In the data rows, zero lies at 4.5, halfway between 4 and 5.
Some points:
[1 2 6 5 1 4 4 6 6 3 4 2 6 4 5 4 0 7 6 8 4 5 6 2 5 6 7 3 3 5 7 5 3 2 7 4 4
 5 7 3 1 6 4 3 2 7 4 3]
[6 2 1 6 5 5 4 3 4 4 2 3 4 4 4 2 4 5 8 6 5 5 5 7 6 6 3 4 6 5 4 4 7 6 3 6 4
 9 2 5 6 5 4 0 4 3 5 7]
[7 3 7 4 5 2 5 5 1 3 4 6 4 4 7 4 6 6 2 5 3 4 5 4 5 5 4 4 5 4 5 5 3 4 8 3 0
 3 3 3 4 3 5 5 2 4 4 5]
[5 3 4 8 7 5 6 5 5 5 6 5 4 6 4 6 3 3 8 5 6 5 3 6 5 5 3 4 3 3 5 7 4 5 4 5 5
 3 4 1 5 4 2 8 4 5 3 6]
[5 4 4 4 4 5 5 3 7 4 5 3 4 3 6 2 2 3 4 5 2 7 5 2 2 6 3 3 5 6 0 3 3 7 4 6 4
 3 6 4 1 5 4 4 4 5 5 7]
[6 6 6 4 4 3 4 4 4 4 3 7 0 8 6 2 6 5 4 3 4 5 4 3 7 2 7 4 6 3 7 3 3 6 3 9 3
 6 4 6 4 6 4 5 3 7 4 4]
[5 4 5 4 2 1 5 6 5 8 5 9 6 3 7 6 5 1 4 4 3 8 2 6 6 2 5 5 3 5 5 3 2 5 5 4 3
 5 7 4 3 5 2 3 6 6 4 3]
[3 5 3 5 5 4 3 3 4 5 0 3 4 4 3 8 4 5 3 4 3 5 4 6 6 4 3 2 2 4 5 2 1 4 4 3 5
 4 6 6 8 6 3 5 1 2 7 5]
[5 7 5 2 5 6 9 2 3 6 7 3 5 9 3 5 5 4 7 7 6 5 7 7 5 4 5 6 2 4 5 4 5 4 9 5 4
 4 4 6 2 4 5 5 2 4 8 4]
[3 7 4 3 2 5 4 6 3 4 5 6 3 5 1 2 6 6 5 6 3 2 5 2 5 6 3 5 5 4 5 1 8 3 3 2 5
 4 8 5 4 3 2 7 4 2 3 6]
[6 2 4 4 4 4 4 5 7 5 1 5 6 3 5 1 6 6 3 7 5 1 1 5 5 5 5 5 5 6 2 5 5 1 6 5 6
 3 4 4 5 5 3 7 5 4 5 3]
[4 5 6 1 7 2 6 1 5 1 4 3 3 3 3 1 4 4 3 3 6 5 5 7 6 1 5 4 4 3 5 6 5 6 5 2 6
 5 8 3 4 4 6 6 7 8 4 5]
[5 2 7 2 7 2 5 4 5 4 6 7 4 3 3 5 6 5 8 4 5 7 5 3 3 8 6 4 3 7 0 4 4 5 5 3 6
 9 5 7 6 6 5 8 4 3 6 6]
[3 6 5 5 4 7 5 5 1 6 2 3 6 6 7 4 4 2 6 3 6 6 3 3 0 2 3 4 5 2 3 5 4 5 7 4 5
 4 4 5 7 2 3 6 6 3 0 4]
[7 9 4 5 4 3 4 4 5 6 5 3 3 0 4 6 6 3 6 0 4 2 6 4 5 4 6 9 3 4 4 6 4 0 3 7 7
 6 4 5 4 4 4 4 5 4 3 6]
[1 7 6 6 5 1 5 2 4 8 5 2 4 6 4 2 4 3 2 5 3 7 6 2 4 5 2 8 4 3 6 5 5 6 4 5 4
 4 6 2 6 3 8 7 3 2 5 6]
[4 3 3 4 7 3 6 4 7 2 4 4 5 5 2 7 5 7 5 4 4 3 2 3 5 0 6 4 2 4 5 3 2 4 3 6 5
 7 5 4 2 2 3 5 4 1 4 5]
[4 7 8 1 6 5 4 7 7 8 4 6 5 6 4 4 7 5 4 4 4 5 4 5 3 5 6 2 3 3 2 6 9 6 4 5 5
 6 5 1 5 4 4 2 2 6 4 3]
[4 4 5 5 3 6 5 8 7 5 4 7 4 1 0 3 2 3 3 1 3 7 9 7 4 4 3 6 5 4 3 4 4 2 4 7 6
 4 2 4 6 2 8 6 8 5 5 4]
[5 5 1 4 4 4 2 4 5 3 2 5 7 7 3 4 5 5 7 1 5 4 7 7 3 5 5 5 4 3 3 4 4 7 7 5 5
 2 7 4 2 4 6 4 2 7 5 4]
[3 3 4 4 4 3 4 2 4 4 5 4 6 4 4 5 7 4 3 4 6 6 6 4 3 4 2 6 2 8 6 4 5 5 4 5 5
 1 4 4 6 1 4 3 5 6 6 3]
[0 3 3 2 2 3 4 3 3 7 4 3 7 7 4 6 5 6 5 2 5 1 6 7 4 4 5 4 9 5 6 6 6 3 3 3 5
 6 2 4 5 3 3 6 2 5 7 6]
[4 6 5 5 2 2 3 7 6 4 3 2 5 6 5 3 8 6 8 5 5 4 4 2 7 4 2 5 7 5 4 5 2 8 2 5 5
 5 3 5 4 8 7 5 6 5 5 1]
[6 6 6 5 2 5 3 3 2 4 6 4 7 3 6 5 7 6 4 8 8 8 7 4 7 2 5 4 5 4 3 5 6 6 5 8 8
 5 5 2 3 4 6 5 5 0 5 6]
[3 4 8 5 5 9 6 4 5 3 3 6 5 3 4 3 6 5 5 1 6 4 7 4 3 4 6 2 3 5 7 5 2 7 2 3 2
 4 2 5 4 3 4 4 5 4 8 2]
[4 2 5 3 2 6 4 4 3 3 5 2 4 3 4 6 5 2 7 2 5 5 3 3 4 3 6 5 4 7 5 6 8 4 3 5 3
 3 8 2 6 6 4 3 3 6 7 5]
[8 4 4 5 8 4 1 5 5 6 4 3 8 4 1 5 3 3 2 5 7 5 4 3 4 7 6 8 8 3 5 4 3 6 3 3 5
 4 4 2 5 3 3 3 4 5 6 0]
[3 2 3 3 5 6 3 1 2 6 6 5 6 4 3 3 5 7 3 2 3 5 4 5 7 4 2 5 7 4 4 5 4 6 4 6 6
 3 5 6 3 9 4 5 4 5 0 4]
[4 7 4 7 3 8 3 2 5 4 5 6 6 7 0 5 4 5 1 5 4 5 3 2 6 5 5 5 3 6 4 6 8 6 6 4 2
 6 3 4 6 5 1 5 4 7 3 7]
[6 3 8 5 3 2 6 8 4 5 5 5 7 1 5 5 2 5 5 4 8 0 5 5 5 7 1 5 4 4 6 6 4 7 6 5 6
 6 6 8 4 4 6 5 4 8 5 6]
[6 4 2 4 7 4 5 6 4 2 5 2 3 7 5 8 5 8 5 4 5 5 3 5 5 6 4 7 3 6 5 5 7 7 3 3 4
 5 2 4 3 2 7 4 6 7 2 6]
[6 4 3 6 5 3 4 4 5 5 6 2 3 4 6 3 4 6 4 1 5 5 7 5 2 5 6 6 3 3 2 5 6 2 4 4 0
 7 6 5 3 8 4 5 5 1 5 2]
[6 5 4 5 3 8 9 7 7 2 3 5 4 3 5 6 6 6 2 4 0 4 6 6 3 5 2 6 5 4 6 4 7 8 4 4 5
 4 7 5 5 5 6 5 2 3 5 4]
[6 5 4 8 2 5 1 3 7 5 4 8 1 9 5 5 4 3 4 3 6 2 6 5 3 4 3 6 4 6 0 7 3 5 4 4 6
 3 7 8 5 4 5 2 7 3 7 6]
[4 5 3 3 5 7 4 5 7 7 6 2 6 5 8 4 4 6 2 4 5 2 2 4 7 2 4 4 3 4 3 3 5 4 6 6 4
 5 6 5 6 2 5 4 5 6 5 4]
[6 5 3 4 4 5 6 5 2 5 3 4 3 7 4 5 3 4 4 6 5 4 5 3 3 1 7 4 5 8 3 4 6 4 5 2 7
 2 4 4 3 5 7 3 6 4 3 3]
[6 6 6 4 6 5 6 5 6 5 7 6 3 4 3 4 5 6 8 4 5 3 5 5 8 4 2 4 8 9 4 6 4 3 4 5 1
 1 6 4 6 4 5 5 4 2 2 3]
[7 3 5 7 4 4 5 3 3 6 2 5 2 3 5 4 6 6 5 6 3 1 6 4 0 2 5 4 4 5 5 5 4 4 5 4 4
 7 3 1 4 7 3 5 6 6 6 5]
[4 4 1 5 5 4 6 4 4 6 5 6 1 1 7 2 4 6 5 4 5 5 4 3 6 5 5 6 4 3 4 6 2 7 7 3 6
 3 1 4 3 5 0 4 3 3 6 5]
[4 5 4 5 6 8 3 4 5 5 2 5 3 5 6 4 4 4 5 7 6 5 3 5 5 5 7 6 6 4 7 4 5 4 4 3 4
 4 5 6 2 5 7 5 4 5 3 4]
[5 5 6 6 5 6 7 3 4 3 7 5 5 5 7 4 2 3 5 2 6 5 6 3 5 5 5 5 5 6 6 2 8 5 4 4 8
 6 5 3 7 4 3 4 4 2 3 1]
[2 7 7 7 4 4 6 5 4 3 6 4 3 3 3 4 4 0 3 5 8 2 4 6 7 4 7 5 7 5 2 4 4 6 4 4 3
 5 7 6 3 4 3 3 3 3 4 6]
[3 6 6 4 7 5 3 3 4 2 6 6 5 3 5 7 4 6 6 4 2 3 4 4 1 5 6 7 8 5 6 5 4 6 8 5 4
 6 4 6 2 4 6 4 9 1 7 4]
[1 2 7 2 4 6 4 6 5 5 2 5 3 6 3 6 2 3 5 6 3 4 5 3 6 3 3 5 4 3 2 5 7 7 4 5 2
 4 3 6 4 3 4 6 6 4 4 4]
[7 4 3 5 6 3 4 3 3 2 5 6 8 7 6 3 4 4 4 5 3 1 6 5 5 6 5 2 6 2 2 4 2 3 4 5 3
 6 5 3 6 3 5 2 3 3 3 6]
[5 4 7 4 6 4 2 4 4 6 5 3 2 3 4 7 4 4 5 4 5 2 3 5 4 7 7 4 5 6 5 3 4 5 6 8 4
 3 5 4 5 7 3 5 5 3 5 6]
[5 1 3 5 4 6 8 4 2 6 1 5 6 1 5 6 4 5 3 5 5 7 4 2 5 5 8 6 5 3 1 2 6 5 3 6 3
 3 4 4 4 4 7 6 4 6 5 6]
[1 2 3 6 6 4 7 7 5 5 6 4 3 6 4 8 6 4 3 5 4 6 5 5 6 5 6 3 9 2 3 6 5 2 6 4 7
 4 4 3 6 6 4 1 7 6 7 6]
[4 3 2 6 2 3 4 1 5 5 5 6 6 3 6 4 5 3 4 7 4 4 4 8 7 6 5 3 4 3 6 3 8 5 4 3 4
 4 5 4 4 2 6 6 8 6 6 2]
[3 5 5 4 2 5 3 4 5 4 4 3 2 5 6 3 5 1 5 6 3 4 1 8 2 6 4 7 6 6 5 3 4 3 4 5 5
 5 3 5 4 5 5 4 2 3 3 4]
[6 5 0 6 3 4 5 6 1 4 9 4 3 4 3 5 4 5 5 8 3 3 2 5 2 3 4 2 5 3 3 3 4 8 5 4 5
 4 5 3 5 3 4 6 4 7 6 2]
[5 1 5 5 6 5 4 6 3 5 5 6 7 7 4 6 4 4 4 6 3 7 6 7 3 3 4 7 7 5 5 6 4 6 4 5 4
 6 7 5 5 4 4 6 4 4 4 3]
[5 6 7 5 4 7 7 1 4 5 5 3 4 5 3 5 7 7 5 7 4 7 4 5 2 6 2 4 4 3 4 6 1 3 2 5 5
 5 5 7 4 4 3 1 6 5 1 4]
[0 3 3 8 4 3 6 5 5 3 5 8 5 5 5 6 5 3 7 4 4 3 4 2 4 8 5 5 5 3 4 5 7 3 3 6 7
 4 5 4 6 4 5 6 5 5 5 3]
[4 9 0 3 3 3 5 5 7 4 4 3 8 3 4 2 3 5 6 4 1 5 4 5 2 5 8 3 4 6 7 7 5 5 5 7 4
 4 1 4 8 5 6 7 5 4 2 4]
[5 5 7 3 6 7 5 5 3 3 6 5 7 6 6 2 2 3 4 6 2 0 5 4 8 6 3 7 0 2 4 3 3 5 2 3 5
 2 4 3 6 8 5 2 7 4 5 7]
[5 6 0 2 5 6 6 3 7 4 3 5 5 3 3 7 6 0 3 5 7 4 4 1 4 6 1 3 5 3 6 7 4 2 5 4 3
 6 5 4 2 6 5 6 5 5 5 3]
[6 5 8 6 5 4 1 5 8 3 4 3 6 4 6 5 4 6 6 6 3 7 2 4 5 3 3 5 5 3 6 5 9 2 6 2 5
 1 5 6 3 4 3 5 4 4 6 7]
[2 7 4 5 3 5 3 6 1 4 5 7 6 4 5 5 5 6 6 5 5 6 2 4 7 2 2 4 4 5 3 5 3 1 5 4 3
 7 3 4 5 5 7 4 5 5 7 4]
[4 4 3 4 5 4 7 4 6 5 5 7 4 4 7 3 4 6 2 5 6 3 5 3 2 3 4 5 5 8 7 6 2 5 4 5 3
 5 6 5 6 4 5 2 4 4 4 8]
These points spread out most along one direction. How far along it is each point below, from 0 to 99? The average is 50, and the first point in the table lies past the average. One standard deviation of the points above along it is 16.
[4 9 4 4 8 3 5 5 3 2 4 4 8 3 6 5 5 4 4 5 4 4 6 7 3 5 5 4 4 8 4 3 5 6 3 5 3
 4 2 5 2 6 1 5 6 4 5 7] 41
[7 4 2 5 4 6 5 9 2 4 4 3 5 9 4 3 7 3 3 3 4 7 6 4 4 7 5 4 5 7 8 6 4 3 4 4 5
 5 7 4 4 5 2 8 7 4 4 7] 55
[7 4 3 0 2 5 2 4 4 5 6 6 4 3 4 7 2 3 5 7 5 4 6 3 4 4 5 4 6 1 6 5 5 6 5 3 6
 3 4 3 7 5 5 3 4 4 4 6] 62
[3 2 6 4 1 4 4 6 6 4 8 5 3 5 5 6 7 4 3 6 5 6 5 6 4 3 8 2 0 4 3 6 3 3 1 2 3
 4 0 7 5 5 4 5 4 4 1 4] 47
[6 4 7 5 6 5 5 2 7 5 6 3 4 4 7 7 5 4 6 6 3 5 8 3 6 2 3 4 6 5 4 2 3 0 4 4 6
 6 2 7 5 3 2 6 3 9 4 4] 44
[5 4 5 5 5 4 4 5 7 6 6 7 6 6 4 3 3 6 4 4 8 5 2 4 0 3 3 2 6 3 7 0 6 3 4 4 4
 3 4 6 4 9 6 4 5 3 4 8] 45
[5 6 3 3 5 4 4 7 3 3 4 5 3 5 6 3 5 5 5 6 8 8 6 5 4 4 5 6 4 2 5 5 6 4 5 6 4
 3 6 6 8 5 3 5 6 8 5 3] 61
[4 8 6 5 6 5 3 5 4 5 3 5 1 4 6 7 0 7 2 4 5 5 4 7 5 8 3 2 4 6 5 6 3 3 0 4 6
 5 6 2 3 3 6 6 2 5 4 4] 45
[9 7 6 6 4 5 4 4 5 8 3 5 6 3 3 5 5 5 7 3 2 4 4 4 6 5 8 3 5 5 7 3 3 6 4 1 4
 5 5 6 5 4 7 4 6 6 4 6] 42
[1 2 4 6 9 3 1 8 3 6 5 4 2 3 5 1 6 4 5 5 3 3 7 2 6 5 4 0 2 4 6 5 5 4 6 5 6
 5 5 6 3 3 6 1 4 5 4 4] 47
[6 4 5 5 3 0 7 4 5 4 2 3 3 6 2 8 5 3 3 3 6 5 5 5 5 5 2 4 3 4 6 3 7 5 8 6 4
 5 1 3 4 4 4 2 5 3 2 2] 57
[3 5 5 4 3 8 3 6 5 5 6 2 3 4 5 4 5 5 3 3 5 4 4 6 6 8 5 4 5 5 5 0 2 5 8 5 4
 7 4 2 4 4 5 5 7 5 5 7] 47
[8 3 5 4 5 3 7 4 3 4 5 3 5 5 4 2 2 4 4 1 3 6 0 4 5 4 5 3 5 3 5 7 4 2 4 5 6
 3 4 8 3 4 5 2 4 3 8 4] 41
[4 6 5 6 6 7 2 6 5 3 5 4 5 3 4 5 5 3 3 4 5 4 4 6 5 2 2 8 2 6 4 4 5 5 7 3 5
 5 3 5 4 8 7 5 0 4 3 4] 45
